(in the rows, 128 means zero)
Each path below is one point turned by a fixed rotation once a step. After each direction that follows a path, write how fast that rotation turns it, in degrees each step (0 if it stays still).
Each turn is a multiple of 5 degrees from 10 to 175, or 0.
Each row of a path follows its step; steps can be skipped.
path 1
step 2: [134 137 132 135 130 128 125 119 126 135 130 117 124 128 120 123 132 133
 120 134 123 137 125 129 129 131 125 115 132 132 128 130 129 127 135 125
 124 125 130 134 130 125 135 133 121 130 128 121 126 122 127 112 135 114
 135 130 124 132 125 130 138 132 130 119 142 120 125 121]
step 4: [134 123 131 136 121 124 131 130 134 121 126 122 134 126 121 124 133 126
 121 132 120 122 131 127 129 116 124 135 119 132 121 128 127 126 130 134
 124 134 126 128 117 138 133 136 120 130 131 123 128 130 128 120 138 127
 129 136 115 125 124 120 130 135 139 122 143 120 128 127]
step 14: [131 139 134 130 131 130 119 123 124 134 115 132 128 132 124 129 136 127
 119 128 133 130 126 126 129 128 132 125 133 125 129 124 118 123 136 129
 114 132 133 141 120 121 119 118 129 128 132 128 135 118 128 127 131 125
 138 118 130 124 127 120 126 127 128 136 137 119 134 122]
step 21: [136 128 131 142 133 132 119 126 138 129 131 121 135 129 129 130 137 124
 115 126 119 125 127 126 126 126 128 128 127 131 120 125 118 131 134 128
 118 132 128 130 123 124 135 137 126 126 123 114 128 117 121 119 138 133
 125 135 124 134 125 126 139 126 136 129 133 119 133 125]
step 23: [128 129 127 140 123 123 125 125 128 125 131 129 132 128 119 132 120 129
 126 135 124 139 125 131 130 124 121 134 124 129 118 126 126 118 130 130
 111 128 122 128 116 127 126 127 122 137 117 122 130 130 123 116 133 117
 138 131 130 123 122 128 129 132 126 127 143 123 132 121]
step 25: [137 140 143 130 121 125 130 130 129 124 121 128 127 134 127 133 135 126
 118 134 120 121 121 125 127 120 124 131 133 131 129 123 125 120 140 137
 123 134 136 124 127 134 125 126 121 128 123 121 119 130 129 125 132 116
 132 128 123 128 132 116 130 122 129 128 137 122 133 120]
step 33: [129 132 142 136 122 127 130 131 130 135 115 125 119 133 121 117 143 128
 119 117 130 128 126 124 127 123 128 122 133 131 121 120 121 128 138 125
 126 138 133 139 125 132 131 128 123 129 134 125 126 123 132 135 129 125
 125 129 121 123 131 121 125 130 140 127 135 125 127 121]
[127 127 125 129 132 130 128 128 128 128 130 128 126 127 126 128 129 130
 126 126 126 129 128 128 126 129 126 130 130 125 128 128 129 131 130 125
 129 129 129 128 129 128 130 129 130 129 126 127 128 127 126 127 126 128
 129 129 131 130 127 124 129 127 125 126 130 128 129 131]
135
[127 131 126 130 129 127 124 132 129 126 126 127 129 127 128 128 127 129
 128 129 129 127 126 128 128 130 129 127 127 128 131 128 128 125 129 128
 129 127 127 127 131 127 129 126 125 126 126 131 129 129 128 129 127 129
 129 129 128 127 126 125 128 126 127 131 130 127 125 126]
25
[126 127 127 130 128 130 128 131 127 128 127 130 127 130 128 130 130 129
 129 126 130 126 128 127 131 128 127 128 128 126 125 125 129 127 125 130
 124 125 131 127 128 127 128 127 132 128 128 127 128 128 128 125 127 129
 129 129 128 128 126 129 128 129 126 129 128 127 128 126]
45
path 2
step 1: [124 131 122 138 121 130 117 123 120 121 121 129 130 130 123 131 138 112
 131 126 127 118 127 120 120 122 120 128 122 121 123 126 134 112 123 132
 132 137 129 130 117 138 127 129 131 133 131 128 125 124 112 135 121 126
 129 120 133 136 131 127 125 122 121 127 126 133 121 122]
step 2: [136 127 126 141 128 122 137 121 124 121 126 128 128 130 129 116 122 120
 133 128 132 135 126 124 116 131 122 128 119 129 134 123 134 131 121 124
 120 127 128 135 137 129 130 128 130 124 123 128 139 132 118 145 121 124
 116 127 138 126 137 131 134 135 127 144 127 127 125 135]
step 5: [125 133 121 131 129 126 132 130 116 114 119 129 134 131 121 132 116 119
 127 131 136 130 127 138 116 127 121 130 132 128 135 127 126 132 126 131
 110 131 129 124 120 126 122 119 124 126 134 125 129 136 130 147 119 131
 140 129 127 120 126 128 128 133 117 126 121 130 130 125]
step 10: [138 132 127 136 114 130 131 125 119 130 122 122 118 129 129 123 132 118
 131 128 123 140 136 125 122 132 118 127 134 141 126 126 129 122 129 120
 131 122 137 117 123 122 126 124 124 130 138 137 127 124 141 141 126 135
 132 136 122 120 134 124 122 126 125 121 128 127 129 137]
step 16: [134 138 110 134 131 125 132 130 115 136 135 133 122 133 122 138 119 118
 124 128 118 126 127 129 118 129 132 126 129 126 129 130 142 126 130 132
 131 125 127 136 119 122 127 129 132 120 132 142 118 133 122 129 129 124
 119 129 123 122 125 127 129 130 130 116 137 122 135 139]
step 17: [125 123 126 137 138 127 124 136 129 122 122 128 127 117 125 129 121 134
 121 125 123 114 118 112 123 128 115 128 132 125 134 125 135 116 115 126
 130 128 130 127 124 128 118 130 125 117 132 133 126 136 129 136 126 113
 138 129 126 124 125 126 122 129 117 131 127 127 134 130]
step 31: [128 130 124 135 127 132 135 119 106 129 118 126 122 132 126 122 128 118
 132 130 132 130 122 129 124 115 121 134 119 122 139 124 123 128 128 119
 123 139 129 136 134 121 121 125 128 137 139 126 120 128 124 140 120 130
 122 130 134 120 129 129 120 126 129 135 126 127 132 122]
[128 129 126 127 129 129 128 126 127 130 130 126 126 128 125 127 128 125
 131 127 127 129 126 126 129 126 128 128 130 130 128 129 130 126 131 127
 130 128 128 129 129 129 126 127 131 128 128 128 129 131 129 128 128 131
 126 127 128 129 129 129 125 123 128 125 128 129 128 126]
120
[128 128 127 127 127 127 130 130 128 128 128 129 128 130 125 130 128 128
 126 125 126 128 128 125 126 128 130 127 127 130 126 130 127 124 127 128
 127 128 130 126 129 131 127 129 127 128 128 128 128 130 127 128 128 126
 131 125 129 126 126 128 132 127 126 128 128 129 128 127]
65
[128 128 131 130 129 129 126 128 129 130 130 128 128 129 130 130 132 129
 128 127 128 126 124 129 127 128 123 130 128 129 130 129 125 123 128 127
 128 127 129 129 127 126 127 127 128 129 128 128 130 127 127 127 131 129
 128 127 131 128 128 130 128 129 128 129 127 128 128 128]
135
path 3
step 0: [128 138 122 122 130 137 126 133 124 135 130 124 132 139 130 125 122 128
 122 136 126 117 120 136 132 123 121 130 126 130 133 122 131 128 125 130
 123 114 124 135 129 124 125 131 122 125 121 142 127 142 131 129 119 135
 131 121 118 120 127 133 125 127 124 133 122 137 132 141]
step 8: [123 134 120 116 134 122 119 127 142 137 127 122 125 127 121 128 132 118
 124 128 129 126 125 133 122 136 124 129 132 126 134 123 124 126 120 127
 122 127 136 131 125 131 126 119 125 119 133 124 130 135 129 123 142 130
 131 137 122 121 136 125 121 126 119 123 130 128 137 145]
step 12: [126 134 130 117 129 137 123 120 131 137 121 128 139 137 131 133 119 127
 123 116 131 125 115 120 122 134 121 129 126 121 124 127 122 133 133 124
 122 122 129 116 133 125 127 124 122 126 131 125 123 121 133 133 121 132
 129 129 118 131 137 130 116 137 126 127 129 122 137 134]
step 25: [131 123 120 113 128 133 120 122 126 129 133 131 123 130 130 125 128 129
 126 128 116 126 116 120 130 123 123 130 130 131 135 116 117 121 131 140
 125 118 126 127 129 128 139 125 130 128 129 131 128 125 129 128 128 129
 128 120 122 139 139 138 129 131 122 132 135 147 128 133]
step 26: [123 134 125 112 125 123 128 127 127 136 133 130 129 141 129 116 128 126
 117 126 129 125 129 133 129 130 112 130 133 128 128 123 112 133 131 137
 127 121 123 125 124 129 127 115 130 127 127 125 134 134 126 136 122 132
 133 120 135 126 134 124 119 132 140 125 125 131 133 131]
step 33: [132 135 132 114 129 134 120 128 136 125 132 124 137 131 119 129 126 126
 126 117 126 126 124 134 125 126 118 130 131 121 131 128 129 119 120 134
 122 123 134 124 137 122 127 130 131 126 128 141 126 143 116 132 131 132
 144 126 120 126 132 133 127 130 136 124 124 129 139 127]
step 34: [128 132 125 127 132 127 131 139 136 134 124 130 129 128 133 129 129 130
 123 129 135 135 124 128 118 145 121 128 130 128 123 139 126 123 121 131
 132 117 139 120 134 126 128 125 136 116 121 122 127 134 125 125 136 138
 133 124 126 125 129 143 127 135 132 125 124 139 131 138]
[127 128 128 128 130 126 128 127 128 126 129 129 129 130 127 126 129 128
 128 128 129 131 129 127 131 126 127 130 126 129 127 130 127 130 127 133
 128 126 128 127 126 131 130 127 127 126 126 128 129 129 129 126 129 128
 129 125 127 131 128 129 129 127 129 130 128 128 129 123]
10
[129 130 128 127 127 129 127 128 130 124 130 128 129 125 127 131 128 130
 126 128 128 129 126 130 127 126 129 127 125 128 129 127 130 125 131 128
 128 130 130 129 128 127 127 129 133 127 126 127 127 128 127 126 126 131
 128 127 128 128 128 128 127 126 130 126 130 130 128 125]
80
[126 125 128 128 130 126 126 127 129 127 128 128 125 130 128 127 128 128
 128 129 127 128 127 128 126 127 130 125 131 128 128 124 130 127 127 128
 127 127 128 126 130 127 128 128 130 128 127 126 129 128 127 126 132 128
 131 129 128 129 125 129 131 126 126 127 130 131 128 127]
125
path 4
step 5: [120 129 131 122 130 131 123 122 139 138 128 129 128 125 133 123 131 120
 129 143 135 120 126 128 123 117 123 133 142 139 127 135 139 137 122 127
 134 124 129 113 138 130 123 122 121 127 125 126 109 135 132 130 130 120
 131 121 135 123 120 127 129 124 124 131 120 130 125 133]
step 7: [132 127 119 126 134 127 129 114 138 123 121 130 120 117 127 130 127 128
 135 125 121 117 118 125 121 129 122 116 125 126 127 127 138 126 129 132
 126 137 125 126 129 117 130 137 131 133 143 137 120 121 118 127 134 129
 137 137 141 130 123 130 131 130 137 130 127 116 133 133]
step 8: [134 123 130 121 130 123 120 123 140 132 138 120 124 126 131 134 125 126
 135 133 126 114 120 132 131 122 128 123 139 119 121 124 129 132 132 125
 147 139 130 131 130 122 128 126 137 141 131 131 123 124 130 134 142 131
 131 127 132 133 129 134 133 125 136 134 125 112 122 127]
step 16: [135 121 123 132 131 125 124 123 143 132 139 135 115 124 132 120 123 116
 140 122 123 112 127 132 126 127 129 124 125 132 138 135 129 125 128 126
 135 118 126 119 134 123 121 129 130 128 135 130 126 121 132 133 137 123
 140 132 131 145 123 125 128 123 126 128 131 118 131 126]
step 17: [133 130 140 122 140 130 127 132 143 128 132 126 128 122 130 124 125 127
 132 124 131 123 114 133 138 120 130 135 127 122 124 131 135 123 132 132
 138 116 127 126 133 128 111 132 126 133 133 133 120 128 122 129 139 130
 127 121 140 138 118 137 135 122 123 132 137 122 124 129]
step 26: [125 127 140 127 125 132 127 121 141 132 130 120 125 124 125 134 132 129
 136 128 136 122 116 136 130 131 113 124 138 124 122 128 129 125 142 127
 141 135 128 130 130 121 125 127 135 136 131 133 125 133 140 128 133 139
 137 118 136 137 130 135 143 127 128 126 127 122 132 124]
step 30: [124 120 128 127 134 126 136 127 141 137 139 124 130 133 121 131 134 130
 136 121 125 129 127 128 120 137 118 131 121 135 126 118 126 128 124 125
 126 129 131 130 131 121 129 125 119 131 125 135 115 127 130 133 143 120
 122 131 140 125 126 135 137 106 124 123 135 126 125 132]
[127 128 130 127 127 129 130 128 130 127 128 129 127 129 128 126 129 126
 127 127 128 128 125 131 128 128 133 126 127 129 127 127 128 128 129 127
 127 128 123 126 126 127 130 124 129 129 129 130 128 127 127 130 127 127
 125 129 128 131 130 129 129 129 127 129 126 127 127 129]
45
[130 126 125 124 129 130 127 128 128 131 130 130 129 127 128 125 130 129
 125 128 128 129 130 128 125 128 127 127 128 131 127 127 130 127 125 128
 129 128 129 129 125 125 127 128 127 128 125 129 127 128 126 130 128 129
 128 130 129 126 129 127 129 129 128 128 127 127 128 130]
45
[127 127 128 128 126 129 127 128 126 128 129 128 127 127 128 127 129 123
 130 126 131 125 127 131 130 128 128 129 129 130 128 131 129 128 128 128
 127 125 128 129 126 129 129 132 128 129 127 127 129 130 130 129 129 128
 128 128 128 127 128 126 130 130 124 125 126 128 129 127]
65
[129 129 129 130 127 129 127 127 129 129 129 126 130 125 130 128 128 129
 127 131 126 128 127 130 128 128 129 129 129 128 130 130 128 125 124 129
 128 130 131 128 127 129 129 125 129 130 128 127 128 131 130 127 131 125
 126 129 124 128 127 126 125 130 129 129 127 128 127 128]
110
[128 128 127 127 130 127 129 130 127 127 126 127 129 127 126 127 131 128
 129 129 128 131 127 128 129 126 127 130 126 127 126 129 127 125 129 130
 126 128 130 129 128 130 127 130 127 126 132 131 126 128 125 128 129 126
 124 129 129 128 127 125 128 127 128 127 127 126 129 129]
140
[125 130 129 129 128 127 124 128 126 125 129 128 128 130 126 127 124 129
 126 127 133 130 130 129 126 128 129 125 131 128 126 128 130 127 127 130
 126 128 127 127 129 129 127 128 128 128 127 129 128 127 129 129 128 125
 128 126 129 127 129 126 127 127 128 132 127 127 128 128]
80
